In the data rows, 128 means zero.
Some points, one per row:
[119 122 172 147 134 114 153 169 113  64 111 104 165 104 127 166 139 156
 109 130  85 123 109 143 179 153 182 109 132  84  57 111 141 131  93 121
 162  85  94 136 171 116 128 159 155 144 166 101]
[110 144 141 148 128 125 112 123 129 114 120 160  69 141 108 178 118 107
 130 150 107  85 150  90 109  99 100 132 139 113 118 198 135 143 108 144
 157 186 130 131  98 127  73 142 152 105  91 142]
[132 142 149 143 150 136 114 118 158 107 117 118 200 160 118  93 113 106
 125 157 162  80 141 156 157 109 121 165 175 153 148 130 114 131 125 175
 120 110 154 120 165 146 108 120 129 116 134  82]
[ 84 157 117 167 175 131 107 139 177 177 138 107 114 140 173 137 113 131
 104 155 102  42 217 106 150 102 111 159 140 155 161 178 146 132 173 206
 101 190 175  53 121 147  77 124  98 101  32 115]
[ 85 125 143 116 171 132 139 138 145 137 121 142 147 163 127 116 162 117
 123 145 142  72  97  98 125 134  79 164 100 123 178 122 129 135  95 108
  89 160  87 110  85 176 126 141 145 135 135 127]
[158  77 146 119  97  54 113 127  59  99  82 164 147  98 130 149 129 103
 109  90 138 211  16 129  96 150 154 106 107  58  57 136 105 104  47  62
 181 106 108 174 156 102 114 110 170 152 170 158]
[127 111 118 122  89 121 124 150  90 110 116 181 176 117 130 151 161 158
 110 132 102 109  89 139 143  99 163 131 144 103 157  91 106 138 152  82
 133 101 119 147 133 118 160 131 122 107 164 119]
[156 104 134 135 113 149 149 143 169 154 149 114 135  88 157 110 110 149
  99 126 128 126 124 134 141 122 139 115 137  94  85 138 142 164 156 135
 147  91 121 144 114 114 160 162 141 122 115 144]
[ 89 125 116 117 108 120  97 135 151 130 102 128 143 153 121 149 148 127
 138 136 105 137 137 114 128 122 126 130 126 115 142 162 123 158 121 147
 110 105 146 111  95 125 155 112 152 113 129 122]
[121 138 111 129 119  99 137  93 113 155 164 151  93 128 121 140 133  78
 123  82 113 133 126 116 148 127 118 122 122 137 150  89 117 145  99 135
  96 141 135 118 104 157 119 124  88 125 135 138]
[120  96 139 150 115 118 108 154 103 103 148 158 114  77 135 110 119 133
 145 100 109 183 114 161 110 123 180 117 101 114 105 109 130  79 156 117
 169 106 131 136 152  69 112 128 108 152 121 135]
[123 131  84  93 133 104 134 140 102  89 149 103 144 113 186 150 146 142
  61 104 134 155 149 150 124 135 149 133 139 161 112  76 135 142  98 120
 123 160 110 164 177 131 133 129 137 132 162 142]
[ 95 153  91 121 149 114 117 137 154  83 110 117 130 124 102 162 119 116
 147 188 146  62 187 133 147 107 114 173 123 107 135 125 142 141 122 119
 128 128 158 127 140 156 144 115 123 133 173 117]
[152 139 109 108 155 142 122 133 130 129 126 114 127 129 105 149 174 115
 167 157 156  82 124 133 172 166  84 143 149 153 156  93 128 136 126 153
 119 101 144 131 121 102 114 142 104 122  90 110]
[106 128 158 124 112  54 126 127 110 158 182 203  13 137  84 168 146 107
  91 118  86 102 160  87  86  90 127 102  96  90  98 187 135 161  77 121
 146 221  50  69 101 150  71 150 102 111 123 212]
[225  57 106 115  77  64 140 170  76  72 169 182 163  91 136  79 142 148
 164  54 163 233  45 148 145 127 153  52 107  81 101  98 130 107  93  75
 169  84 162 176 163  37 150  69 141 113 152 132]
[121 112 127  98 124 130 133 116 103 132 125 143 180 122 117 133 139 145
 126 113 156 135  92 129 148 128 141 117 108 102 108 132  90 134 106  80
 156 143 124 147 123 109 142 114 110  89 142 172]
[169 137 155 113 137 149 103 110 146 124  87  86 180 122 148 117 165 115
 139 172 155 135  79 133 138 133 152 128 129 135 132 101 127 132 148  73
 109  96 141 131 147 103 151 134 107 120 148  81]
[133 134 121 147 156  67 129 130 129 138 161  98 112 135 145 127 121 157
  72 121 101  87 158 170 125 149 177 105  67 111 106 131 129 124 185 139
 149 143 154 124 112 103  86 165 146 156 114 122]
[144 155 117 124 157  98 112 122 111 118 137 129 120 147 131 147 108 117
 120 130 136 131 145 124 139  85 114 119 144 111 131 134 139 139  91 138
 124 162 101 113 141 161 135 136 116 143 151 132]
[167 125 130 144  94 122 165 142  98 116 122 136 172  90 151  87 122 105
 104  71 159 188  83 169 138 160 118  86 120 148 129  98 146 106 131 112
 137 103 140 138 167 101 150  94 152 144 127 148]
[177 127  96 122  83 147 134 140 117 137 104 106 141 119 141  69  86 131
 134  76 151 145  82 140 139 130 141 136 139 106 110 119 125 107 162 149
  99 112 138 136 170 121 113 120 126 118  98 150]
[ 94 144 138 117 169 188 121 110 195 159 117  61 228 155 110 124 126 132
  99 168 150  59 155 112 159 134 111 169 118 149 136 117 139 139 141 146
  73  73 184 129 141 126 172 121 123 135 100  45]
[ 45 194 151 206 203 153  79  99 217 171 159  84  83 194 124 183 108 153
  48 208 102   0 255 113 111 121 121 164 125 162 108 196 137 172 181 217
 103 186  98 130  78 116  48 210  89 156  51  82]
[158 123 139 151 118 158  95 100 103 120 136 135 161 135 118 107 136 152
 153 147 134 190  92 109 114 151 133  93 118 121 114 141 146 133 116  94
 126 136 122 152 123 122  94 109 185 119 125 121]
[160  61 124 117  65 131 113 154  84 115  80 123 189  92 129 102 103 136
 162 117 135 186  92 141 137 160  98 129 114 122 120 101 147 133 125 126
 143  83 144 125 122 124 181 123 146 140 114 127]
[132 104 171 104 122 131 146  98  98 123 122 124 191 130 113 103 130 141
 156 131 135 159 110 132 153 138 133 114 117 115 120 107 134 114  97  98
 146  95 125 139 155 120 134  96 157 113 170 140]
[ 99 151 148 123 188 167 132 100 181 167  98 113 174 172 155  95 133 138
  84 124 144  73 228 156 117 130 116 147 129 193 147  99 141 117 172 167
  62  85 162 141 132 145 158 163 108 133  73  35]
[ 70 153 110 120 133 180 154 124 149 124 130  89  97 132 126 183 133 127
 106 198  80  81 196 111 149 117 126 128 154 141 111 174 140 158 143 149
 147 173 104 139 147 132 106 167 106 122 101 151]
[ 69 190 113 109 192 239 112  84 255 222 129  36 181 148 143  94 125 120
  96 190 159   0 243 147 131 102  71 185 139 235 160 158 162 138 215 235
  41 134 218 119  97 151 133 191  65 108  38 102]
[ 69 176  91 219 174 158 110 109 232 151 115  72  66 166 117 179 113 155
  73 176 118  36 233 118 152 115 151 152 138  96 135 195 145 138 203 199
 118 185 136 100  77 108  76 210 103 121  46  85]
[130 162 122 159 227 255 105 136 255 191 113   0 197 141 141  92 133 124
 103 251 145   9 229 157 169 192 101 161 128 214 172 118 152  76 250 213
  65  98 170 173 132 170 145 153  66  97  60  52]
[143 101 163  96 133 107 145 114  76  86 138 199 101 120 122 142 164 161
 148 106 111 132 119 115 120 123 128 133 162 101 148 116 104 135  45  76
 178 132  67 111 106 169 125  95 161  94 184 132]
[ 80 110 132 116 107 131 127 107 127 148 132 103 131 132  98 105 153 129
 139 162 116 105  96 125 115 130 112 113 161 109 164 114 159 117 131 122
 119  94 106 128 122 161 135 121 128 102 162 113]
[107 168 135 206 178 165 139 172 151 112 124  95 122 168 121 110 134 147
 120 173 119  87 150 126 129 134 128 152 114 170  90 121 100 107 131 149
 157 102  96 172 124 155 137 150 156 132 117 149]
[ 77 150 136 151 101  73 113 107 136 122 115 127  44 202 101 156 151 160
  56 178 144  78 181 123  86 145 148 147 146 130 133 152  62 145 124 145
 171 171  72  93 120 170  50 177 106 116 112 116]
[106 123 112 110 134 110 101 131 125 135 103 133 186 189  99 171 147 137
 150 132  82 138  94 127 112 106 138 161 104 128 111 125 129 146 114  73
 134 130 112 141 127  90 112 133 142 104 156  88]
[113 122 141 140 118 130 120 142 117 112 103 126 170 143 172 152  98 159
 111 148 131 171 116 135 121 126 126 114 124  97  89 123 106 116 127  72
 154  95  92 172 159  56 145 112 159  88 150 147]
[114  93 148 128 129 138 108 130 132  71 118  95 194  48 131 109 103 134
 133 152 136 144 139 131 129 139 146 111 133 196 150 120 140 114 133 147
  84  62 182 133 117 113 139 139 131 149 117 126]
[106 187 111 107 150 181 107 103 162 148  93  85 171 116 145 144 158 125
 134 200 109 113 162  88 180 138 157 158  83 155 134 142 137 149 172 164
  88 147 154 173 142 112 163 119 149 110 119  62]
[112 179 157 148 128 111 143 103 149  98 155 166  88 199 105 172 133 136
 111 147 126 123 132 119 114 122 139 137 163 112 154 156  98 142 112 106
 125 195  67 109  86 161 132  98 132 120 118 124]
[157 104 108 106 107  93 137 180  92 139 148 165  58 111 116 120 145 125
 195  21 108 178  95 156 118 130 130 105 109 132 142 149 142 126 101 122
 152 164 134 117 153 136 183 105 145 119 150 204]
[137  73 165 165 105  96 133 131  73 101 150 182 124 132 158 145 103 152
 145  99 132 194  84 146 148 147 195 105  78 107  37 101 126 102 109  92
 134  81 109 153 148  77 114 145 141 139 150 178]
[109 142 155 177 200 120 120  99 176 123 129 118  75 151 103 165 123 135
 103 161 115  61 229 144 127 129 150 136 108 147 121 171 112 162 171 184
 151 172 109 107 116 145  83 182 136 140  98  95]
[102 157  91 104  96 119 158 112 135 123  99 155  89 151  90 168 148 108
 120 157 113 101 157 116 134 112 106 102 130 147 143 156 109 161 130 103
 129 120 140  82 120 143 150 171 125 134 179 134]
[141 101 136 113  95 120 138 140 113 128 108 143 176  78 123  99 141 141
 161 120 106 129  39 135 152 125 120 157 129 103 160 130 130 118 115 114
 110 112 111 138 169 122 132  90 152  93 159 119]
[ 82 187 159 151 173 201 103 103 201 141 119  17 176 187 111 117 129 134
  93 219 124  30 144 123 120 157 137 211 140 142 145  56 149 143 167 153
 112 129 154 163  90 175 159 137 167  92 114  71]
[134 115 179 202 162 168 109 135 183 130 118  50 181 142 125 132 100 220
  84 159 118  91 158 154 180 166 162 118  74 151  73  66 127 142 165 151
 156  44 154 176 149  76 129 157  98 148  95   2]
Here are 10 more points, each followed by its number:
[160 103 133 160 107 126  94 160 103 108 110 157 154 115 155 118  88 152
 181  95 164 165  75 109 105 107 156 100  89 117 121 119 138 103 146 121
 176 122 122 169 166  75 159 119 153 163 147 134] 0
[151 100 157 116  82 134 130  96 105 100 120 182 120  97 111 130 119 139
 162 124  93 132 107  71 105 123 135 110 127 102 150  99 136 103 118 129
 135 163 153 128 117 157 106 106 155 132 171 125] 1
[139 126 113 120 140 121 132 129 145 151 113 130 170 117 132  71 117 143
  87 126 147 160 106 142 142 137 143 110 102 115 114  96 145 135 178 126
 126 107 128 134 168 101 136 113 164 126 151 102] 2
[135 121 114 158 102  84 158 134  78  69 115 157 109 173 136 112 145 126
 108 120 104 166 105 104  78 135 167  82 110  70 100 123  88 123  96  83
 145 142 105 148 126  94  87 138 156 122 145 135] 3
[118 138 107  99 125 141 130 146 113 117 123 131 104 117 160 118 131 135
 164 108  99 147 155 131 141 119 107  99 144 131 100  77 100 111 115 130
 118 101  69 151 120 138 132 137  98 141 130 144] 4
[169 111 107 157 119 115  93 130 134 106 135 121 141 144 131 173 117 181
  94 116 100 164 129 131 107 131 160  92 162  91  76 113 108 126 143 115
 149 142 140 146 132  97 109 148 136 105 130  78] 5
[109 190 109 151 110  76 136 136 144 116 160 180  59 169  99 142 122 127
  94 112 105  94 200 120 114  97 167 167 133 105 164 162 122 134  89 157
 143 202  92  82  80 163 113 167 117 118 143 133] 6
[147  96 129 108 130 113 131 134  94 101  97 143 112 116 116 145 153 130
 144 114 113 160  88 112 118 118 168 124  94 136 109 126  85 147  97 116
 117 102 112 144 125 122 140 118 129 137 175 142] 7
[114  94 104 146 112 122 152 158  86 135 122 146  70 138 135 140  99 135
 149 133 114 127 155 129 116  93 152 137 154  93 136 132 121 126 148 168
 139 148 116 122 119 127 114 132 118 117  78 132] 8
[139 126 132 165 106  96  91 191 124 113 135 131 126 134 134 124  84 137
 121 117 105 133 135 120 108 134 159  92 121 113  58 133 119 107 132  89
 156 137  75 113 106 123 109 153 117 144 145 149] 9
Which three of these numbered points are nearest to each point below, looking only along the 4 directions in which the first points spread most? Their numbers follow each, nearest first.
[144 142 151  71 109 136 128 130 129 149 127 187 147 117  96 146 161  98
 153 130 119 157  65  95 113 119  96 137 164 112 184 159 123 120 103  99
 122 117 132 104 124 198 170  78 159 110 187 152] > 1 7 4
[159 125 126 163 150 114 129 149 168 156  81 121 167  90 122  81 129 152
 126 182 160 140 106 113 111 163 129  77 120 135 128  80 130 110 128 132
 137  58 196 136 136 110 158 133 126 142 117 113] > 2 4 0
[170 106 129 197 112  87 130 188  45 109 131 110 169  80 135 104 104 148
 123  94 148 197  85 182 152 153 145  80 120 123  63 107  98 103 134  85
 194  62 132 122 199  72 158 101 128 167 111 151] > 0 2 5
[128 133 126 161 102 126 167 141 140 138 114 135  79 132 138 125 150 118
 136 150 106 109 133 127  96  99 174 125 143 153 131 135 124 112 137 164
 131 135 139  93 119 133 131 123 119 147 106 142] > 8 4 1
[143  99 118 135  92  82 102 153  34  88 149 188  81 116 124 182 114 144
 115  90 122 179  57 115 123 132 251 137 117  57 102 135 106 154  82  91
 197 154  74 119 136 124  86 147 158 133 145 153] > 3 9 7
[171 102 160 148  64 118 156 166  48  98 152 145 143  66 191  90  99 118
 174  45 151 229  53 175 186 120 138 106 104 116  90  87 105  72 120 120
 137 114 155 113 180  87 162  75 140 170 132 151] > 0 7 2
[116 142 131 113  85 111 118 131 152 170 152 171 102 129  90 121 132 127
 137  91  92 126 138 160 106 137 116 107 121 134 138 150 172 111 157 147
 126 146 121  92 106 141 132 122 123 119 109 152] > 8 4 1
[138 140 111 122 115 114 145 124  81 112 147  92 110 138 147 133 130  97
 108 142 103 145 147 117 122 141 154 117 153 132  97 116 103 149 128  96
 138 141 145 139 146 142 131 129 129 120 126  89] > 4 5 7
[141 141 144 173 147  91 145 161 111 115 109 127  64 133 148 186  62 145
  95 127  75 114 128 114 119 145 124  94 133  85  82 161 123 162 112 153
 186 161  73 121  63 107  81 153 127 131 119 144] > 9 8 5
[120 131 126 106 124 132 182  88 121 112 162 188  98 152 139 170 123 104
 140 113 124 134 118  71 134 117  64 137 122 121 151 189 137 145 100 136
 110 184 131 120 109 171 141  93 158 103 167 121] > 1 4 8
[149 128 113 232 149 117 104 166 113  91 149  78 152 122 143 107  99 172
  58 112 144 143 114 167 139 190 173  96  97 108  48  85  89 127 176 102
 174  74 131 153 125  48 123 175 106 158  87 103] > 5 9 2
[137 141 132 138 135 120 122 130 144 148 153 117 123 146 128 155 121 140
 136 125 108 123 187  99 117 128 123 100 129 156 106 151 140 146 127 127
 141 153 126 106 112 169 134 120 141 137 141 126] > 8 4 1
[117  91 178 131 140 113 116 161 143  98 109 146 131 117 113 106 103 146
 109 113 129 133 123 122 112 141 157 127 144  96 108 112 120 136  98 148
 135  94  78 187 165 121 117 145  99 104 145  65] > 5 2 4
[139  98 121 126 118  83 125 180  47  97 141 178  63 147 155 192 106 148
  98 109 113 179 113  95  95 123 166  98  94  68  89  98  76 146 103  59
 142 186  64  67 164 126  95 157 153 145 144 187] > 3 9 7
[120 160 152 148 160 102 107 120  96 132 144  92 133 119 124 144 140 152
 103 137 108 145  99 107 101 186 159 109 147 101 130 162 145 107 101 109
 157 152  82 113 108  82 108 167 119 127 109 137] > 9 5 4
[130  96 152 100 111 124 129 129 149  96  99  66 210 118 137  73 139  93
 137 115 166 118  98 124 161 167 114 137 157 142 120  85 119 160 116 104
 121  82 159 169 149  92 151 123 151  91 165  76] > 2 4 0
[ 71 168  99 132 129  73 127 115 139 130 145 169  50 153 102 169 126 116
  72 160 131  50 171 118  86 121  94 145 110 111 159 189 132 147  77 149
 100 214  70 136  32 172 112 164  82 117 127 136] > 6 8 4
[ 59 167 140 137 130  97 112 119 145 110 150 154  33 148 105 173 129  93
 112 132  89  70 202 118  97  70 114 107 116 145 197 197 158 120 115 165
  96 216  79  80  69 199  66 143 115  85  93 182] > 6 8 4
[147 107 131 149 105 109 112 115 106  94 104  96 129 135 104 119 106 139
 116 143 142 167  68  87 142 183 116 100  99  53 141  84  76 156  87 131
 164 140 113 168 123  98 122 118 131 130 142 122] > 7 3 5
[105 114 151 180 105  80 108 135 124 129 115 120 118 127 141 130 131 146
 138 107 122 182 124 121 109 142 156 138 114  82  85 134  97 150 116 100
 130 114  93  86 162 117 116 129 123 141 134 164] > 9 3 5
[150 132 131 111 172 152 102 146 147 127  93  78 193 124 130 118 153 163
 105 149 129 116 129 113 161 146 123 158 140 151 123  80  82 118 146 145
 129  63 121 163 124  92 137 156 128  99 126  89] > 2 4 5
[141 128 150 135 116 187 163 138 157  99  80  90 224 133 114 116 129 133
 152 180 163 164  94  95 159 150 107 129 134 131  96 108 123 106 121 106
 107  48 115 206 146 117 132 125 142  94 186  40] > 2 7 0
[137 101 137 116  88  45 124 160  33  63  91 209  80 138 140 152 107 149
  83 118 120 164  85 135 100  97 186  61  79  66  55 134 116 144  98 104
 157 130  84 110 121 105  81 165 168 126 156 190] > 3 9 7
[195 121 154 216 144 156 122 155 102 111 130 121 157 154 111  81 107 166
  72 145 167  99 156 157 137 193 152 118  87  95  53 118 102 110 186 126
 188  94 126 169 121  84 100 167 134 162  71 116] > 5 9 2
[163  72 150 127 100 109 189 177  61 129 120 130 159 104 136  96 148 157
 163  95 145 207 101 148 144 138 164  92 112 124  94  87 121 110 130  93
 149  94 154 134 138  98 160 137 152 136 145 133] > 0 2 7
[134 111 108 156 110  97 121 113  81 131  99 120 103  95 131 143 134 143
 123 108 114 148 108 181 120 119 158 114 105 122  89 145 111 116 139 113
 137 144 117 123 106 115  97 118 132 117 126 171] > 9 4 8
[186  60 118  94  92 109 117 170  58  87 146 181 168  69 122  80 139 142
 177  54 178 235  43 129 139 175 120 122 114  99 108 119 109  98 111  64
  97  60 166 129 153  70 182  88 114 158 126 179] > 0 7 2
[146  99 133 208 181 114 113 142 146 187 120 122 123 114 148  99 100 164
  99 122  84  67 126 173 124 158 135 128  97 133  83 158 107 139 184 139
 168 103 101 117 120  91 130 162  81 153 103  76] > 5 9 8
[109 185 127 136 182 246 110 119 196 180  96  44 248 135 107  69 158 168
 111 199 138  95 170 139 179 173 117 142 137 194 139  65 144 102 196 160
  69  68 184 162 108 113 128 146 138  98 122  46] > 2 4 5
[135 139 123 145 119 141 151 140 140 131 114 122  88 143 131 120 105 136
  97 113 153  88 150 166 130 110 158  73 114 128  66 112 118 139 136 134
 166 100 152 127 100 126 106 181 104 174 143 109] > 5 9 8
[139 109 150 165 136  89 127 151 111  70 137 121 159  99 145  91 100 169
 152 104 142 167 111 131 114 134 138 103 118 103  82  96 100 120 142  97
 166  93 142 138 166  88 125 117 112 165 143 123] > 0 5 2
[134  89 169 198 148  87 113 146 132 138 134 107 129 165 137 166 124 149
  55 161 167 146 156 144 103  86 141  97  98 105 135 150 130 183 118 146
 180 141  97 124 101 136  90 168 135 137 105 140] > 9 5 8
[119 118 117 165 135 133 129 109 132 137  92 121 157  95 118  92  81 133
 134 163 123 136 133 130 138 180 159 102 148 112 116  59 147 142 135 118
 151 113 150 111 142  99 114 131 134 135 133  79] > 2 5 4
[ 87 126 107 108 150 152 137  97 160 150 120 118 158  97 132 110 142 131
 110 156 136 102 139 111 141 101 103 170 128 160 169 129 147 130 103 140
 143 126 128  91 138 139 128  97 131 131 131 127] > 4 1 8
[162 133 134 150 133 115 110 169  75 109 124 148 128 119 139 121 162 100
 132 146  72 143  53 115 124 122 119 119 108  98 133 135  72 136 168  68
 141  94 124 164 142  96 113  99 130 125 159 114] > 7 1 4
[135  87 130 121 135 127 164 142 116 130 132 145 108  93 162 170 138 116
 166 109 151 132 124 140 136 106 119 172 121 160 157 123 127 155  94 118
 156 185 171 154 141 125 116 117 103 153 133 134] > 4 1 8
[128 123 176 169 157 124 112 105 141 150 146 106 134 141  95 133 114 165
 117 187 110  99 158 149 117 156 127 111 114 123  93 105 157 134 145 153
 127 128 135 151 131 105 128 129 103 161 130 118] > 5 2 4
[ 28 161 168 125 148  98 154 121  85 107 165 156  33 183  99 218 142 103
  99 133  77  23 157 108  86 109 126 139 118  97 107 225  97 157 117 142
 140 175  49 129  79 122  82 154 114  97 113 145] > 6 8 9
[163 142 117  76 130  77 116  86  72  93 112 125 133 128 143 141 138 127
 166 104 122 172  50 117 144 103 113  84 113 112 119  96 129 131 115 107
 139 103  89 123 153 103 133  96 164 149 167 124] > 7 1 0
[149 128 131  80 123 116  85 160 113 101  99 152 142 115 152 119 144 102
 113  85 150 186  87 106 145 134 157 139 139 124 143 110 116 135 108 115
 160 105 110 150 160 111 150 116 153 131 186 143] > 7 1 0
[117 145 146 139 146 122 102  72 118 136 136 145  49 138 104 197 119 145
 147  91  74 103 157 116 106 122 118 136 151 137 161 169 158 169 115 151
 146 229  72  76  75 167 121 152  78 138 115 171] > 6 8 4
[138  98 133 149 165 132 128 140 172 176 111  76 139 160 143  99 137 165
  89 164 132 128 182 181 152 157 150 157  84 109  73 127 149 125 162 139
 113 103 141 144  79  96 117 164 112 125  93  98] > 5 2 4
[160  54 140 124  75   9 122 203   8  86 143 206 111  90 144 121 112 111
 178  52 100 229   6  79 125 111 136  97 118  38  59 134  89 142  39  29
 218 152  91 142 180  62 147  81 194 115 149 195] > 3 7 0
[117 120 163  93 122  94 116 163 108  96 114 113 132 132 121 143 139 125
 127 139 108 151  62 108 136  99 170 128 125 122 112 108  86 165 119  80
 119 117  76 153 128 179 109 131 163 118 157 107] > 7 1 3
[116 100 146 113 126 114 124 125  97 103 103 150 144 134 123 131 147 126
 130  78 133 132 100 123 148 127 165 136  86 100  70 127 146 135 123  99
 139 113 121 105 170 131 126 133 133 136 143 145] > 7 4 1
[132 138 131 128 155 129 158 108 131 136 123 131 142 130 163 120 126 158
 107 141 143  89 136  97 157 190 107 121 125 161 153 135 157 156 115 112
  93 130 124 107 136 140 143 144 115 109 144 136] > 4 8 2
[ 96 146 103 137 145 143 117 107 156 161 127 126 142 149  84 134 170 160
 105 139  90  94 153 121 129  98 131 140 142 128 120 176 113 145 143 163
 127 146 130 137 143 142 140 176 112 125  91 159] > 8 4 6
[149 129 144 124 121  91  83 132 142  95 122 133 133 115 143 159  98 132
 104 142 108 132 137 135 137 131 148 127 125 122  97 138 111 126 160 151
 149 123 120 122 135 141 109 161 116  90 151 126] > 5 4 9
[127 105 103 133 117 135 127 154  91 142 134 179 120  90 123 118 149  96
 158 103  98 124  97 129 122 105  97 137 180 125 130 148 112 126 100 115
 127 150  84 113  95 152 142 133 132 110 134 141] > 1 4 7
[177  85 177 160 117  61 105 140  57  73 133 204  66 138 113 148  97 141
 112 128 113 163 157  85  83 108 165 110 120  71  50 164  88 127 128  97
 187 157  79 143 150 108  92 158 135 140 156 128] > 3 9 5
[ 79 138 115 170 150 100 122  82 146 138 140 119  13 163 116 202 115 139
 118 169 117  36 164 116 106  71 135 138 154 119 136 202 105 121 150 186
 132 222 117 118  95 163  60 183 143 101  74 132] > 6 8 9
[142 107 142 155  80  79 137 190  50  71 147 136 130 106 117 124 119 128
 146  68 134 173  51 111 133 123 144  89 129  94  87 125 108 108  97  67
 205 118  78 135 133 101 132 108 156 141 172 158] > 3 7 0
[148 151 121 100 133  89 121 129 152 110 121 165 119 143 131 133 129 138
 160  94 103 139 117  87 129  95 163 145 121 123 147 157 112 149 111  92
 142 102 125 123  83 118 119 110 134 110 148 138] > 1 4 7
[149  60 118 115  60  55 131 146  57  86 148 184 136  95 112 134 140  87
 214  52 133 223  18 117 156 108 140 121 114  99 108 119 134 123  98  59
 161 130  94 112 195 108 168  61 153 128 216 127] > 7 0 1
[149 126 115 146 107  90 122 185 140 116 106 157 153 140 107 166 156 138
 103 139 133 124 100  89 114 149 149  87 100 124  72 137 116 166 128 131
 164 117  77 151 133 112 112 160 137 112 129 129] > 5 9 3
[117 117 168 118 128 117 146 150  67 123  99 161 136 123 125 162 117 127
 132 109 126 177  48 151 100 122 142 105  71 107  66 105 101 151  97  69
 158  87 117 152 125 111 138  96 144 131 177 190] > 7 3 0
[103 155  75  49  81 164 125 157 138 146 109 148 131 104 114 163 151  99
 198 112 143 158  81 105  79  67  51 110 158 122 171 152 128 124 106  85
  89 140 114 101 126 207 148 100 149  89 197 168] > 1 4 7
[136 147 110 115 100  81 110 146  73  86 151 161 109  79 136 141 125 143
  88  99 120 161  76 143  92 111 141  97 123  95  91 119 115 126 125 100
 148 165  84 100  92 104 108  99 103 128 130 170] > 3 9 7
[111 153 111 181 181 151 130 101 207 150 105 131 111 154 146 102  91 171
  94 171 151  75 212 164 163 167 119 127 152 157 154 138 166 152 213 201
 117 149 147  93 127 146 108 176  84 154  36 103] > 8 4 2
[167  96 161 138 117 117 134 156  96 113  87 143 144 126  98 116 143 135
 137  91 148 210  57 119 115 139 132 139 107 125 116 128 107 114 133 103
 162 127 148 141 113 125 156 141 165 127 160 139] > 7 0 1
[135 118  96 139 172 167 131 102 172 152 145  97 190 123 136  40  99 113
 137 130 178 142 148 190 175 145 100 130 149 195 158 153 158  97 173 164
  96  75 221  97 140 117 175 101 112 173  92 130] > 2 4 8
[ 93 186 136 168 223 255 126  56 255 174 104   0 189 128 129  56  71 116
  83 234 152   2 217 135 130 217  91 148 134 253 143  64 203 115 205 230
  62  87 203 159 111 120 152 179 106 131  81  21] > 2 4 8
[133 125 146 179 173 153 141 130 121 143 124  73 123 162 124 123 114 122
  95 144 158 131 127 138 131 160 158 119 128 152 101  96 123 107 173 134
 166 121 142 123 119 102 116 132 119 124 134 121] > 5 2 4
[164 121  81 102 125 117 120 129 166 104 127 137 140  94 158 147  97 124
 102  83 149 147 108 139 117 148 161 156 107 144 136 148  92  90 168 143
 117 119 120 107 160 120  86 139 110 128 135 110] > 4 2 8
[122 122 100 124  91 126 110 136 107  96 135 160 175  97 113 143 150 134
 140 140 154 118 112 101 114 141 102 108 135 127 115  90 128 133 129 102
 159 127 134 108 151  95 140  84 149 130 149  95] > 7 4 1
[136 129 120 101  83 142 166 128 124 129 126 183 114 152 127 184 121 138
 105 129 135  83  97 129 120 118 125 123 134  73 126 149 115 129  90 105
 127 150  81  98  95 151 144 128 131 139 147 136] > 1 7 4
[168  87 138  75  75 103 130 107  82 131 131 157 108  87 118  91 154 116
 166 107 155 221  95 107  82  95 113 117 141 123 176 111 126 114  82 129
 110 105 135 117 159 136 206  86 147 113 125 181] > 1 7 4
[143  99 140 137 127 152 152 129 120 140 133 133 141 143 135 122 104 126
 122 123 137 166  92 106 137 108 138 119 128 157 122 158 153 130  98 113
 128 112 142 158 138 121 137 125 138  94 156 123] > 4 2 7
[183 181 140 106  84 119 125 152  87 119 150 169 124 122 117 154 121 117
 133 126 109 205 108 129 118 111 100 123 152 112 103 139 132 108 103  93
 156 112  85 147 132 143 130  46 140 141 174 155] > 7 1 3
[110 151 144  94 132 119 168 103 121 125 131 139 101 108 117  79 160 134
 114 118 144 124 160 113 124 120 126 117 143 138 166 117 163  99 130 141
  81 110 123 138 142 156 147 116 117 127 103 147] > 4 8 1
[153 149 124 134 139 124 119 123 141 137 127 117  96 134 107 144 108 133
 117 109 117 123 117 104 132 145 172 139 111 138  73 146  91 135 169 124
 169 105  86 127 146  94 108 159 121 107  94 123] > 5 9 8
[106 141 161 175 135  67 158 110 102  95 118 124  48 138  92 187 119 152
 101 125  82 139 132 118 101 135 123 153 130  68  88 127 140 141 123 139
 165 158  71 134 111  95  64 148 100 133 114 126] > 9 3 8
[129  95 129 136 115 150  97 144 108 123 105 103 187 131 142  96 142 126
 179 118 155 113 114 159 126 156  83 122 125 146 144 120 126 130 116 123
 142  72 134 149 138 125 169 134 140 133 158 114] > 2 4 7
[110  81 165 198 122  71 116 190  57  87 123 123  97 121 156 130  69 163
  88  88 123 156 129 182 117 144 180 100  75  62  43 119  82 135 140 109
 168 129  92 143 118  65  96 137 124 179 130 137] > 9 5 3
[151  95  78  97 105  87 158 144  82  89 134 217  72 123  94 161  88 129
 135  76 155 218  60 147  75 100 133  95 114  81 104  86 113  98  95  78
 186 130  68  99 132 134 124 137 127 137 181 166] > 3 7 1
